In the data rows, 128 means zero.
Some points, each followed by its number:
[112 135 106 185 134  91 123  94 125 156 123 183 100 108 112 105 112 122
 103 159 119 163 150 151 124 141 105 164 116 119 158 150] 0
[137 124 103 113 110  97  90 190  97 124 138  99 124 143 110 132 141 156
 164  97 126  99 118 113  91  96  99 112 123 127 142 146] 1
[164 136 101 139 157 130 115 166 127  96 128 123 146 178 139 104 104 160
 168 114 116 115 130 165 139 126 126 105 116 137 174 153] 2
[133  93 116 140 126 143 125 118 114 136 131 112 149 130 108 145 107 110
 130 158 137 119 140 106 137 135 121 128 160 172 110 104] 3
[127 138 133 106 135  99 136 143 111 113 119 107 160 134 106 122 126 139
 149 102 100 130 107 161 111  98 121 112 108 147 139 114] 4
[183 136 101 129 166 134 105 180 135  85 125 131 143 195 138 106 104 186
 184  95 125 117 133 191 141 126 127  94  86 127 185 175] 5
[105 100 103 179  95 139  95  85 128 126 137 175 100 142 139 103 135 101
 129 185  82 143 102 134 139 123 122 176 196 156 127 102] 6
[127  97 117 125 113 119 155 143 140 126 130 168 122 107 127 105 137 100
 103 164  88 135 120 134 133 114 152 173 150 147 109 121] 7
[104 135  94 211 134  88  98  92 108 159 118 205  95  96 111 108  94 123
  92 179 130 178 158 143  93 140  95 191 102 129 176 169] 8
[ 97 130 154 104 130 156 100 138 121 131 123 105  88 128 119 140 144 105
 130 123 159 103 126 104 122 131 110 101 130 144 100  94] 9
Which two points above are nearest to each new point? Their numbers follow each, nearest first.
[100 131 140 141  97 130 178 100 168 209 130 139 136 115 140 103 172 102
 124 104 102  93 126  96 124 146 149 184 154 130 113 145] -> 7 3
[159 151  93  93  96 127 132 193  95 101  97  95 111 140 143 132 134 147
 165 102 119 139 111 102 107 125 138 101 100  97 181 134] -> 1 4
[101 115 133 130 183 101 130 110 161  92  92 131 169 161 128 104 144 134
 170 148  99 141 102 165 115 135 136 140 133 128 131 108] -> 4 2
[147  95 133  93 177  90 102 142 135 109  95 131 200 122 105 148 137 161
 164 131 123 135 135 147 142 127 129 112 123 162 101 146] -> 4 3
[106 101 101 157 136 136 123  86 136 138 132 174  89 101 111 126 105 131
 126 145  87 189 125 100 125 142 124 140  98 105 153 129] -> 0 8
[132 159 168 127 132 159  94 139 133 127 193 121 133 109 138 137 121  94
 101 131 204 173 187 115 101  99 135 110 135 130 135 132] -> 9 3
[135 188 174  92 126 184 133 121 130 102 163 107 122 105 145 105  97 102
 131 142 224 130 141 114  99  99 165 128 102 127  99 101] -> 9 3
[116 102 112 139 111 142 124 130 125 127 122 112 144 125 118 131 114 100
 124 176 127 141 137 107 132 125 122 143 173 152 115 111] -> 3 7
[137 163 160 135 124 173 110  89 142 105 151 130  99  91 183 100 112 136
 104  97 185 170 149 104 143 100 131 128 130 112 131 135] -> 9 3
[ 95 101 127 125 141 129 235 116 206 229 184  95  90 122 104  93 220  93
 135 136  81 106 127 102 101 200 188 181 138 136 111 154] -> 7 3
[128 166 162 105  96  99 102 122  96 132 150 111  92  92 108 140 117 131
  98 121 142  88 100 105 159 149 145 144 105 136 126 110] -> 9 3
[149  95 107 138 138 139 118  95  98 134 122 132 147 108 115 139 105 128
 115 134 134 104 132 109 139 126 122 105 137 169 129 102] -> 3 9
[128 125 126 134 137 133 102 106 101 135 112 109 153 123 106 144 127 109
 104 132 119 134 121 113 131 109 106 115 148 172 112 104] -> 3 9
[119 122 144  96 148 102 133 134 103 117 125 107 187 118 107 114 138 139
 141  99  90 129 108 173  98  95 134 102 100 154 136 104] -> 4 1
[113 129 106 137  97 123 191 120 199 197 166 109 124 101 112 140 232 132
  92 121 132 100 113 138 147 223 176 178 131  94 103 163] -> 7 0
[121 118 107 131 118 127 117 115 124 103 109 118 138 118 138 111 127 110
 117 159 105 162 116 118 118 111 134 155 168 123 140 129] -> 7 3
[103 118 118 179 132 146 116 108  98 152 118 145 145 124 134 116 107  92
 111 154 110 131 127 111 116 107 121 126 140 141 115 141] -> 3 7
[132 134 132 131 151 133 102  97 103 138 103  98 174 120  95 161 137 113
  95 115 129 123 122 113 131 115 104 106 136 177 109 106] -> 3 9
[140 152 103 132 109 134 127 194  99 131 139 133 131 128 105 142 111 189
 163 132 104 107 119 109 107 127  96 107 138 132 146 160] -> 1 2
[101 165 182 131 115 158 131 119  99 109 198 135 113  98 174 128 107 130
 136 105 209 165 153 104 129 133 158 109 112 117 140 113] -> 9 3
